In the rows, 128 means zero.
Each named move below is a turn or a mirror, shown by a few rows before and after it. Which moves, in which order, take the first row of each later pair to the second? The first pair is answered.
U (before |-> after):
[136 111 134 118 150 100 140 123 126 137 143 170 150 141 131  93 134 132
 134 146 100 131 116  92 119 143 109 148 152] |-> [132 135 119 141 119 117 138 147 135 152 116 104 119 135 160 130 154 146
 135 119 109 168 100 122 169 130  96 135 140]
[130 146 137 132  95  69 104  73 134 146 128  93 121 141 119  85 164 108
 139 147 103  82  99 123 198  81 160 128 129] |-> [130 144 140 125 104  69 110  66 138 142 136 106 137 141 116  79 160 105
 136 152 100  74 100 120 188  81 164 135 134]
[132 160 136 131 119 118 129 169 154 141 135 111  95 109 134 159 157 128
 128 123 133 161 115 121 133 111 123 117 111] |-> [135 135 147 110 148 104 130 140 141 123 164 172 128 121 114 122 139 112
 130 145 125 121 137  92  92 124 138 129 122]
B (before |-> after):
[ 92 129 184 112 110 133 120 115 138 175 161 150  83 132 125 126 110 120
 143 166 151 125 139 178 116 123 135 160 151] |-> [111 107 179  92 123 118 106 106 144 154 173 151 109 140 111 129 119 129
 135 149 155 117 125 174 144 111 139 168 174]
[132 139 130 141 110 141 159 139 100 130  76 132 159 155 160  97 148 110
 118 112 112 107 123 138 151 109 101 138 131] |-> [124 140 133 144 118 143 161 138  90 132  81 143 157 153 157  87 141 100
 125 121 113 102 135 132 128 116 103 138 126]
[153 141 124  91 153 121 119 119 128 122 139 134 126 132 148 144 127 153
  98  90 135 106  90 130 184 142  79 101 164] |-> [120 177 129 139 128 155 133 138 110 150 120 129  72 112 174 148 108 133
 114 120 135 132 118 136 142 165  78  93 112]
[131 114 134 119 145 115 128 110 113 126 138 146 131 113 114 117 124 130
 128 127 136 110 138 126 118 127 143 123 143] |-> [137 125 125 124 137 117 127 118 120 135 129 115 115 113 123 137 141 146
 120 112 135 123 125 141 153 115 132 118 146]
J (before |-> after):
[149 120 162 156 135 100 161  93  94 134 140 211  77 125 162 113 164 163
 111 152  92 124  78 102 123 176 111 151 127] |-> [167 105 147 141 139  86 152  92 110 123 144 184  90 129 161 132 183 181
 104 128  92 122  54 112 173 155 105 146 153]
[104 140 123 143 144 151 103 185 146 111 130 138 123 117 130 141 138 115
 116 110 143 110 167 132 101  80 128 155 129] |-> [104 136 122 135 145 146  99 185 148 105 130 135 125 118 133 147 139 118
 113 103 144 110 161 135 107  78 129 153 131]
[164 127 145  95 142 129 115 112 135 132 162 159 174 149 120 109 134 153
 121 151  98 123  79  87  95 112 119 112 110] |-> [167 128 141  99 141 126 112 111 134 129 157 152 173 153 123 110 137 153
 124 146  98 124  73  91  98 112 112 116 118]
L (before |-> after):
[123 135 122 141 122 111 125 156 140 129 124 107 124 134 118 140 147 147
 132 116 112 154 108 130 148 106 131 133 136] |-> [108 147 129 160 115 126 132 164 125 140 122 120 110 129 127 136 134 132
 137 132 109 156 127 124 119 121 132 128 117]
[ 60 131 120  75 104 175 101 142 171 110 131 102 182 127  68 114 140 109
 121 131 109  96 168 143 154 117 150 148 109] |-> [ 46 145 126  89 101 183 109 145 159 115 127 107 161 121  76 108 133  94
 126 141 105 103 176 141 135 127 150 145  95]
[162 140 149 138 143  76  81  44 142 112 175 153 201 138 101 121 133  87
 129 137  91 109 120 109  85 144 160 160 190] |-> [161 151 117 135 116  95  56  73 185 110 149  66 198 122 100 159 147 100
 122  96 113 133 107 146 156 108 137 140 197]

(two moves a pair)
[ 88 128 138 167  95 146 143 171 119 167  94 110 128  85 136 127  92 120
 100 141 130 118  92 116 204 111 127  88  72] |-> [117  79 139 116 141 110 123 128 122 132 135 161 192 104 101 102  96 121
  93 138 129  74  91  91 193 100 142 107 115]  U L
[ 86 141  75 132 110 161 108 139 123  45 136  49 154 112 101 176 136 110
 189 139 182 167 184 129 116 137 102 100 121] |-> [104 114 106 118 156 120 126  95  83  35 175 156 189 141  84 130 135 115
 185 158 154 124 173  82  70 165 121 126 141]  L L
[ 95 123 119 145 112 143 145 134 108 135 152 115 106 124 103 148  98 125
 124 146 124 131 166 137 105 122 137 160 135] |-> [112 112 106 123 119 135 136 130 126 119 158  97 125 130  91 155 103 130
 116 125 134 122 162 144 135 104 136 162 159]  B L
[157  95 155 106 177 125 126  83 130 130 148 181 145 137 116 113 124 125
 129 173 116  84 165 100  78 140 125 151 124] |-> [131 154 138 169 120 168 137 133 136 170  98  95  68 117 164 161 138 130
 137 164 124 149 151 143 109 135 100 126  82]  U J
[142 161 136 172 127 136 175 117  87 141 118 132  83 154 163 142 158 155
 131 140  85 143 116 141 127 155 114 101  99] |-> [167 123 142 130 164 106 159  89  90 113 147 172 130 166 135 119 159 162
 122 133  84 105 111 121 127 151 127 115 136]  U B
[159 107 134  99 143 105 134 142 138 128 138 203 141 123 114 101 141 172
 107 116 147  92 117 105 138 160 141 179 171] |-> [107 155 136 156  91 160 153 180 126 171  97 167  72  98 152 117 119 147
 129 141 152 136 143 125  98 176 128 158 108]  U B
[ 87 132 147 140 119 154 117 128 106 119 115 139 106 126 110 128  69  86
 135 133 131 117 196 125  81 124 133 143 111] |-> [108 121 116 109 116 148  90 137 143  99 111  84 130 128  98 154  97 107
 126  84 144 125 172 152 155  85 121 137 143]  B L
[ 93 155 132 166  91 168 141 147 116 137 107  92  84 107 162 131 115 113
 139 146 138 157 153 155 107 128 127 121  84] |-> [159  99 121 112 143  99 127 111 133  99 150 118 148 142 136 140 170 168
 117  98 119 119  90 145 192 101 131 142 164]  L J
[111 135 145 120 175 139 134 129 105 125 121 150  86 125 121 129 126  88
 116  82 104 137 171 114 115 181 115 154 112] |-> [120 134 147 124 175 126 142 119 102 125 128 161  84 130 126 131 139 101
 111  78  96 134 158 107 123 181 117 160 117]  U L
[149 162 106 125  97 124 134 143 123 145 122 100 155  97 117 141 166 131
 134  68 135 149  92 168 212 107 120 160 169] |-> [141 144 100 104 107 131 115 133 138 128 132  99 181  89  97 126 148 111
 135  69 149 133 120 164 197 102 121 164 175]  U L
[123 153 145 171 134 113 148 154 108 132 129 133 116 161 163 123 148 142
 103 133 111 141 115 114 135 130 122 146 150] |-> [112 157 144 173 123 124 145 160 104 132 120 124 107 153 164 129 145 138
 107 136 115 142 123 119 129 131 119 145 141]  B U
[127 137 151 151 161 139 126  94  94 112 115 152 133 147 120  88  89  98
 137 109 189  72 169 139 118 160 127 144 101] |-> [140 125 142 134 170 128 116  88 103  98 123 149 145 151 113  93 100 104
 127  95 185  64 157 141 138 151 125 147 119]  L J
[143 137 125 118 136 135 110 122 119 103 164 167 123 165 110  51 126 121
 122 153 133 117 124 114 104 131 123 116 132] |-> [155 142 106 123 124 132 103 141 141  99 143 110 113 164 123  91 152 151
 126 122 137 137  95 138 172 106 107 107 150]  J U
[158 146 126 135  93 104 156 129 130 119 124 144 105 131 144 150 177 172
 150 115 105 134 101 100 173 128 121 130 142] |-> [132 165 136 160  81 121 168 135 118 137 109 147  79 121 157 147 161 149
 158 131 102 145 122 101 134 145 123 127 109]  L J
[109 159 145 163 116 142 158 138 104 154 111 153  86 131 154 110 110 121
 137 180 106 144 128 117  85 162 138 132  96] |-> [162 114 115  99 145  90 123 123 147 112 132 119 149 148 122 132 150 166
 117 117 109 122  81 140 195 111 132 142 176]  L L
[115 158 145 184 128 131 176 136 110 153 119 133  88 143 182 141 141 159
 136 150 107 146 107 129 118 152 110 140 115] |-> [127 151 142 179 130 135 171 136 113 152 122 131  87 143 184 148 152 170
 125 139 106 148  93 136 137 149 104 143 127]  J L
[136 121 105 116 102 130 109 136 169 118 109  64 123 122 114 160 129 129
 117  93 152 143 115 161 179  96 118 123 136] |-> [132  93 132  87 147 112 113  96 142 105 143 158 163 132  81 102 104 106
 119 131 141  94 154 119  94 127 145 137 141]  U J
[115 133  99 165 122 169 129 133 150 140 110  95 134 129 118 160 112 136
 148 140 158 158 147 143 165 125 135 133 102] |-> [140 116 102 152 138 145 126 120 153 131 125 103 151 139 113 164 131 158
 138 127 149 148 123 137 194 120 134 140 123]  L J
[ 89 126 155 138 130 158 140 126 102 153 142 194 120 119 119  94 102  83
 135 184 128 100 177 105  20 158 140 129  98] |-> [155  98  98 102 131 114 104 142 164 122 130  82 142 137 117 167 186 171
 117  83 133 113  75 154 222  86 116 123 177]  B U
[118 125 117 134  92 163 115 125 115 130 115 113  96 130  96  94  94  70
 121 154 124 145 151 131  81 148 109  99  40] |-> [136 134 102 150  84 149 113 142 128 132 101  65  77 139 116 130 134 118
 112 123 114 167 105 159 160 131  96  94  53]  L U
[132 129  99 170 124 115 148 179 134 158 135 110 112  90 130 146 145 153
 151 118 124 166  76 178 206 139 154 159  98] |-> [149  86 114 122 176  85 139 133 123 127 177 180 170 107  90  97 131 145
 138 130 119 116  89 144 161 148 170 186 128]  U J
